Each path below is one point turned by a fixed rotation once a step. After each direction that follows a path, write how fast that rotation turns it, in degrees a step (0 if it stays still).
Each turn is a multiple of 5 degrees from 10 to 175, or 0.
Each row of a path follows its step; steps can be skipped.
Rotation 1:
step 0: [-39.1  18.5   1.2   6.3  10.4  42.9   5.8 -21.4  10.9  12.7 -25.0   5.1
  -2.2  15.6   6.8 -24.9   5.6  -6.7  30.3 -10.3  -9.5 -20.7  -7.0  -5.7
  -3.7 -15.1  29.1 -28.7  -7.4 -13.7 -48.0 -17.6  -2.8 -11.8 -41.0 -15.8
  20.2]
step 1: [ -6.2  38.9 -19.5  -1.8 -22.3   5.5  11.5 -22.3  18.1  -1.0  17.4  -5.5
 -27.5  33.7 -10.1  11.2 -22.2 -12.6  -4.0 -42.4   3.5   9.5  15.9 -21.6
   7.8  55.0  16.1  -4.9 -29.2  12.1  15.1  12.0   0.2  12.7 -19.5  -9.0
 -21.4]
step 4: [ 10.0  -2.1   0.9  11.5  34.9  61.6  -8.5  22.2  11.4  28.9  -2.1  28.9
 -43.2  12.7   1.2  16.0   5.9   4.0  -9.5   9.6   9.1  28.4 -39.8  -2.0
  -4.1  16.2 -10.1  17.4 -17.7  18.4 -10.2  14.1   5.7  -2.4 -24.1  -1.3
  19.5]
step 7: [ 15.0  -1.9  -0.4  18.6 -15.8  -8.6  -6.4 -53.1  38.0  37.4  10.5  26.8
  -2.1  34.7 -37.0 -16.2  17.8 -12.9  -5.6   1.1  25.0 -13.2  -0.5  11.1
   2.8  -4.4 -21.6  -4.9 -10.3 -10.1 -22.2  14.6 -18.2 -26.1  -5.3  32.0
  -1.1]
step 9: [ 19.7   5.1   1.5  11.4   6.2   6.4  23.0  11.6   0.0   3.4   4.5  -2.6
 -54.4  15.5 -34.1  -2.4  -4.5  -9.3   7.9 -19.1  24.3  27.7  40.3 -23.8
 -25.2 -15.5  42.8  14.2  -7.8  13.6  25.5  24.6 -16.3  11.6 -12.2 -12.2
  12.0]
step 10: [ 12.9 -34.2 -27.8   1.9 -25.9  43.2  -1.8  27.2   0.8   7.1  45.3 -20.7
 -23.0   8.0 -24.6 -19.5   0.2  14.3 -24.9  -3.6 -21.2  20.5   7.6  13.4
  17.4  -2.0  -6.3 -16.6  33.4 -13.1  -0.2   6.6   3.9   1.1  12.9  39.1
  -2.2]
step 12: [ -7.6  -7.5 -11.6  -3.4 -16.6  20.4 -24.3   7.6  15.9  11.4  -0.3  32.2
 -14.6 -32.3  -8.9 -15.6   8.9  21.1  17.7   4.5   1.2  -0.8 -28.4  -8.4
 -10.8 -21.9  23.6   8.5 -39.6  -1.6 -41.2   8.4 -29.4  -0.9 -45.0  21.4
  32.1]
step 13: [-27.5  32.6 -19.1  -1.7 -26.0  20.4  25.4 -11.1  14.7   7.5  -4.3 -19.4
 -16.7  21.1   1.8  10.5  34.5 -12.2  45.6 -38.2  -0.1   4.2   2.9   4.6
   2.9   0.9  -0.1 -45.1  -4.1 -19.2   1.4  28.5   6.8  32.2 -20.8  11.9
   1.2]
[ -5.8   7.0  -7.5  -0.1   0.9  -9.3  -3.1  -9.4   2.0  -1.0   5.3  -7.4
  -9.2  -3.4  -4.0 -10.9   9.2   9.9  -1.1  16.4  -4.1  13.4  -2.8  -6.8
   4.2   2.6  -2.1  -4.1  -4.0  -3.4   8.1  -8.1   0.7 -10.5   7.5  -3.2
  -1.7]  85
[-10.0  12.6   1.1  -9.3   5.5   3.7  -0.6  -4.9  -5.3  11.9   1.3   6.5
  -0.8   1.6  13.2  -7.0  -9.2   4.2  -6.6 -11.8  -3.6  -7.5  -5.3   4.0
   5.0   5.8   3.3   0.7  -4.5   3.5  -1.6  -8.8   7.4  -1.0   6.4 -13.5
  -4.3]  20
[ -0.4   8.7  -5.5  -8.2  -5.3  15.9  -1.4  -1.1   4.5  -3.6  16.3   5.4
   0.6  10.3  -1.1   3.1   6.2  -8.8  -6.8   5.7  -2.0  -6.8   1.4  -0.8
  -5.8  -1.5 -17.4  -6.4  -6.3   6.4   8.2   4.1   1.5   1.3   1.2   1.1
   5.5]  120
[  3.5  -9.4   2.0 -10.2   7.8   0.5  -5.6  -3.2   6.7   6.9  -3.2  -6.8
  12.1   8.1 -11.1 -14.5   2.6  -2.7  -9.7   1.5   6.1  -3.3   3.1  -0.8
  -5.0 -11.5  11.1  -0.7  -9.7  -0.5   1.7  -9.4   5.4   2.5  -5.4   0.4
   5.6]  155
[  1.7   8.4   1.9   0.0  11.4   3.1  -3.2   1.7   2.2 -12.2   2.3 -14.0
   4.0   8.4  12.2  11.7  -2.9   8.7  -2.1   3.4   8.5  -5.7   4.9  -5.5
   2.4   2.7   6.7 -12.4  -1.8 -15.4  -3.6  -0.2  -0.8   4.6   5.1   1.6
   1.5]  140
[ -4.7   5.5   0.2  -5.8  -3.1  -1.1  10.8  15.4  -3.2  -4.4   7.4  -8.5
  -4.2  -0.4  -4.8  -8.1   5.7 -11.4  -4.3  -0.5  12.2   2.3   5.4   2.3
  -0.9  14.8   2.4  -0.8   8.1   4.1  -7.6 -13.8  -3.1   3.6  -4.4   1.0
  -7.1]  85
[ -2.0  -9.6  13.8   6.8   6.4  -0.6   3.4  -9.7  -6.2   1.3   2.1  -2.9
 -14.9  -1.1   3.6  -7.1   6.2 -11.2   9.6   3.4   5.0  -8.8  -1.0   5.0
   0.2   4.9  -2.8  -5.7   2.3  -5.1   4.8   1.3  10.3   7.0   2.0  -5.6
  14.5]  170
